In the data rows, 128 means zero.
Some points, one per row:
[ 99  69 134  62 123 133 118 124 141 123 121 115 143 144  85 139  66 125 157 167 157  67 134 145  72]
[125 102 155  69 134 106  99 117 132 127 114 131 137 147  55  96 130 114 157 163 168  84  98  77  80]
[125 120 107 170 155 157 137 169 127 174 112 108 131 103 195 171 129 166 130 115 123 129 171 135 165]
[  0   0  34 255  45 158 226  85  88  80 123 121 108  90 193 255  45 181  89  59 100  81 197 255 100]
[108 102 127 183 149 136 167 132 100 146 104 117  77 130 217 210  81 181 108 128 123 137 156 171 117]
[155 170 141 100 119 130  77 168 112 142 123 145 133  80  97 110 164  97 149 153 149  97  89  95 148]
[165 158 129 100 138 148 115 159 104 143 125 136 165 123 131 117 146 134 136 142 148 130 101  93 110]
[ 67 128 125 161 145 103 119 121 119  97 121 143 142 116  86 117 141  34 123 112 190  88 130 126 124]
[167 144 120 111 119 168  98 126 121 124 116 143 134 121 122  98 148 119 133 146 128 154  71 119 118]
[ 29 131  90 181 130 140 109 144 128  62 159 172 171 106 126 141 184  19 166  92 163 112 169 141 180]
[133 142 136 113 132 181 112 161 127 161 126 140 120 101 198 122 149 129 132 131  82 170 130 158 175]
[112  86 117 132 138  60 171 116 162 157 167  99 173 138 116 152 173 146 123 118 136 101 169 117  52]
[132 144 106 157 153 126 140 140 124 158 136 126 116 130 121 103 147 117 119 110 126 115 133 152 167]
[120 132 163  67 125  95 110 145 125  90 117 127 166 130  62 137  94  94 141 171 165  85 119  94  73]
[123 132 143  59 144  86 133 135 155 129 129 125 135 127  86 100 115 107 130 170 156 105  91 134 118]
[181 161 103 104 148  74 147 149 114 156 141  98 144 158 134 104 132 176 103 134 148  98 129  47 138]
[ 85 105 138 113 101 160  90 128 111  59 138 167 157 113  90 117 152  32 162 139 143 132 104 172 136]
[162 155 154  52 138  59 133 128 114 147 138 113 153 147  63  68 146 118 113 148 171 107  80  75  74]
[139 136 168  28 135 132  73 128 140 122 100 157 141 122  59  43 148  43 148 147 143 134  84 140 124]
[182 169 156 125  93 218 115 172 135 156 114 124 150  61 133 145 166 128 180 135 102 214 114 147 203]
[118  84 189  42 151  97  97 123 145 121 132 129 153 150  47  41 142 100 145 144 172  82  92 122  59]
[148 111 127 111 119 124 138 149 140 151 131  97 144 111 108 165 145 114 139 135 139 132 126 129 111]
[189 137 129 110 129 131  61 155 109 133 128 142 167 139 144 108 148 146 176 176 158 163 122  22 117]
[161 136 165  61 136 109  50 114 140 107 132 141 176 162 122 122 122 154 156 176 142 158 111  85  67]
[151 166 123 144 162 133 189 141 149 153 150 109 130  88 189 118 175 131 122  84  96 149 155 148 222]
[162 139 122 107 112 126 122 105 134 143 122 164 143 154 108 125 180  97 138 154 125 160  75 134 113]
[177 164 138 109 126 143  91 144 116 133 114 128 134 142 164  87 115 129 130 164 139 151 115  42 153]
[195 168 156  63 119  65 110 107 133 167 120 131  86 170  82  48 118 131 102 131 129  99  81  87 106]
[104  96  94 216  65 184 162 116 132 107 100 141  73 134 243 189  78 154  91 108  55 168 139 177 193]
[174 138 153 147 142 119 131 148 106 144 110 110 131 149 124 143 142 147 138 150 132 144 147 105 130]
[ 85 203  95 255  18 204 136 167  56  25 103 130 115  67  44 109 164  36  86  39 174 140  55  87 198]
[120 158 117 145 128 162 166 132 129 141 147 129 138 104 163 108 152 124  86 107  83 172  93 144 205]
[135 105  94 140 122 148 135 134 155 136 130 120 149 108 168 148 134 121 133 127  92 152 143 136 199]
[ 54 102 105 186 133 145  93 138 141  89 134 178 149 118 113 136 161  23 168 118 175 104 173 119 163]
16 more points follow, each with its number after it:
[156 155 150  67 141 131  76 157 146 154 107 116 106 154  99  72 127 114 174 168 157 103 115  70  98] 0
[149 143 120 128 154 187 138 130 125 195 138 141 119  99 119 172 189 164 131 110  90 168 141 180 123] 1
[148 140 120 114 130 135 112 181 114 132 118 122 159  97 124 118 151 129 134 148 127 132 114  95 111] 2
[121 118 129  94 105 133  85 130 121  92 125 147 155 108  31 114 171  78 171 138 179  93  80 121 106] 3
[ 90 123  80 175 105 178  99 138 113 117 129 178 154  70 103 141 139 103 134 107 138 122 104 144 135] 4
[ 40  99  70 186 104  75 135 119 143  68 169 139 156 147 164 124 124  57 152 119 187  80 186  87 190] 5
[128 108 184  59 114 130 120 180 107 105  89 133 148 113  78 145  74 106 122 166 112 120 128 103  65] 6
[173 105 133 112 119 144 122 171 116 119 135 126 144 147 153 136 127 135 169 169 136 174 135  98  91] 7
[146 139  97 151 109 104 163 136 123 155 131 120 162 110 143 131 117 124 126 115 113 116 117 113 177] 8
[ 68 149  93 192  88 145 100 104 129  69 116 175 118  98  59  93 181  10 164  96 179  79 109 153 179] 9
[131 126 102  94 140 119 113 130 127 123 141 123 157 116 106 158 124 132 144 161 142 118 146  90 121] 10
[119 131 178  92 140 102 129 107 116 112 133 105 156 135  57 108 134 135 100 138 131 123  82 128  48] 11
[130  76 107 191 118 165 143 126 132 166 115 119  92 154 219 169 130 192  85 114  81 170 154 195 122] 12
[126 138 140  97 190  85  91 127 106 152 117 124  89 125 147 118  88 149 148 167 159 105 129  77 114] 13
[ 76  82 129 100 199  89 127  97 164 120 165 152 185 161 162 123 150  90 114 156 156  93 173 111 107] 14
[107 136 131 130 108 126 169 134 137 109 115 120 135 114 118 147 112 116 134 154 124 132 146  96 166] 15
Which two of these numbered points are nearest to each point below, looking only along the 7 directions in which the first points spread most? Their numbers follow each, nearest first.
[101  95 148 162  86 214 125 152 137  63 111 158 144  90 105 179 146  68 132 113 135 147 109 192 128] > 4 15
[135 151 191  79 112 152  82 166 133  67 115 145 166 120  67  79 144  67 139 135 136 157  71 147  99] > 3 6
[121 103 124  90  91 142  68 115 115 105 122 175 136 130  82 134 104 113 162 160 146 134 107 143  97] > 6 3
[166 135 122 101 131  98 103 122 116 138 114 139 110 164 109 114  80 137 128 147 130 110 121  86  99] > 13 0
[ 21 108  69 205 104 128 120 129 105  70 138 182 120  81 104 159 134   0 133 109 168  82 157 158 177] > 9 5
[124 154 136 138 150 142 181 146 126 158 130 124 125  90 141 166 126 157  79  99  84 157 148 177 142] > 1 8
[174 146 128 160 131 139 162 165 118 126 144  76 203  92 181 153 195 167 116 137  90 196 144 100 154] > 1 8
[137 131  98 157  97 168 139 107 133 135 153 112 148 110 148 135 162 131 136 107  98 201  88 145 187] > 1 8
[152 119 112  95  87 144 118 122  97 107  96 134 137 128  43 117 123  78 159 149 173 106 104 128  77] > 3 6
[ 95  89 104 179 174 120 193 122 109 188 114  94  89 134 220 189  74 212  68 122  73 129 184 181 102] > 12 8
[138 143 122 165 133 110 208 137 114 159 121  61 142  98 118 140 106 175  87  91 110 120 165 101 133] > 8 15
[114 113 110 134 181 117  83 135 151 176 138 103 114 173 195 132 115 176 148 165 148 130 190 100 149] > 13 7
[ 95  72 104 211 144 159 145 145 136 125 113 110 123 105 230 203 103 208 100 131  85 165 146 206 113] > 12 1
[118 130 132  98 161  60 101 115 136 131 144 128 122 165  81  58  97 152 145 140 162  83 119  59 116] > 13 0
[106 136 117 154 104  91 149 135 147 127 141 111 130 114  86 158 136 104 131  98 149 107 132 111 140] > 15 8
[144 165 101 137 115 150 165 136 124 139 129 114 142  92 141 134 177 134  97  99  91 146 118 129 190] > 8 1
[119 168 134 169  85 150  92 190 132  78  90 112 148  87  58 144 106  84 156 119 166  91 110  44 176] > 4 2
[  0  96  74 187 104 106  84 133 160  56 145 179 123 111  83 167 146   7 159 113 195  52 142 171 184] > 9 5
[148 111 147  61 106 131 133 138 105 142  88 154 144 124  44 133 102 138 134 147 125 108 105 116  78] > 6 11
[101  89 131 190 119 172 214 131  99 136 109 121  63 133 201 197  39 170  96 123  65 126 162 226 133] > 12 1
[105 127 159 104 189 132  71  91 112 143 190 130 211 165 194  80 210 113 156 145 158 191 139 119  97] > 10 14
[189 164 144  76 116 172 107 152 138 127 110 144 128 116 125  87 114 139 163 152 117 128 103 115 135] > 2 7
[167 178 144  71 118 174  91 161 109 140  90 159  95 112 101 115  87 143 107 153 110 160  90  89 151] > 2 7
[ 88  74  84 237 123 134 237 102 105 138 115 126  79 128 225 241  23 165  33  72  82 134 196 222 161] > 12 8
[164 128 112 162 139 115 177 143 149 169 123 117 122  98 125 179 174 117 131 116 105 154 153 145 144] > 1 8
[115  73 106 174 127 155 209 106 134 152 112 126  35 127 177 180  83 211  71  77  63 104 188 214 129] > 12 8
[152 134 120 130 122 118 110 133 149 123 146 120 144 121 141 115 155 129 140 145 142 124 122 109 129] > 2 10
[ 96 118 104 209 130 165 160 121 117 157 108 144  65 120 211 208  75 169 107  79  99 116 200 175 167] > 12 8
[100 167 162 255  73 170 255 168  80 104  96 111  98  90  38 249 118 124  21   0  63 146 157 231  98] > 4 8
[130  99 111 158 126 171 166 138 154 150 138 131  71 159 254 183  80 156 142 141  55 151 203 223 189] > 12 1
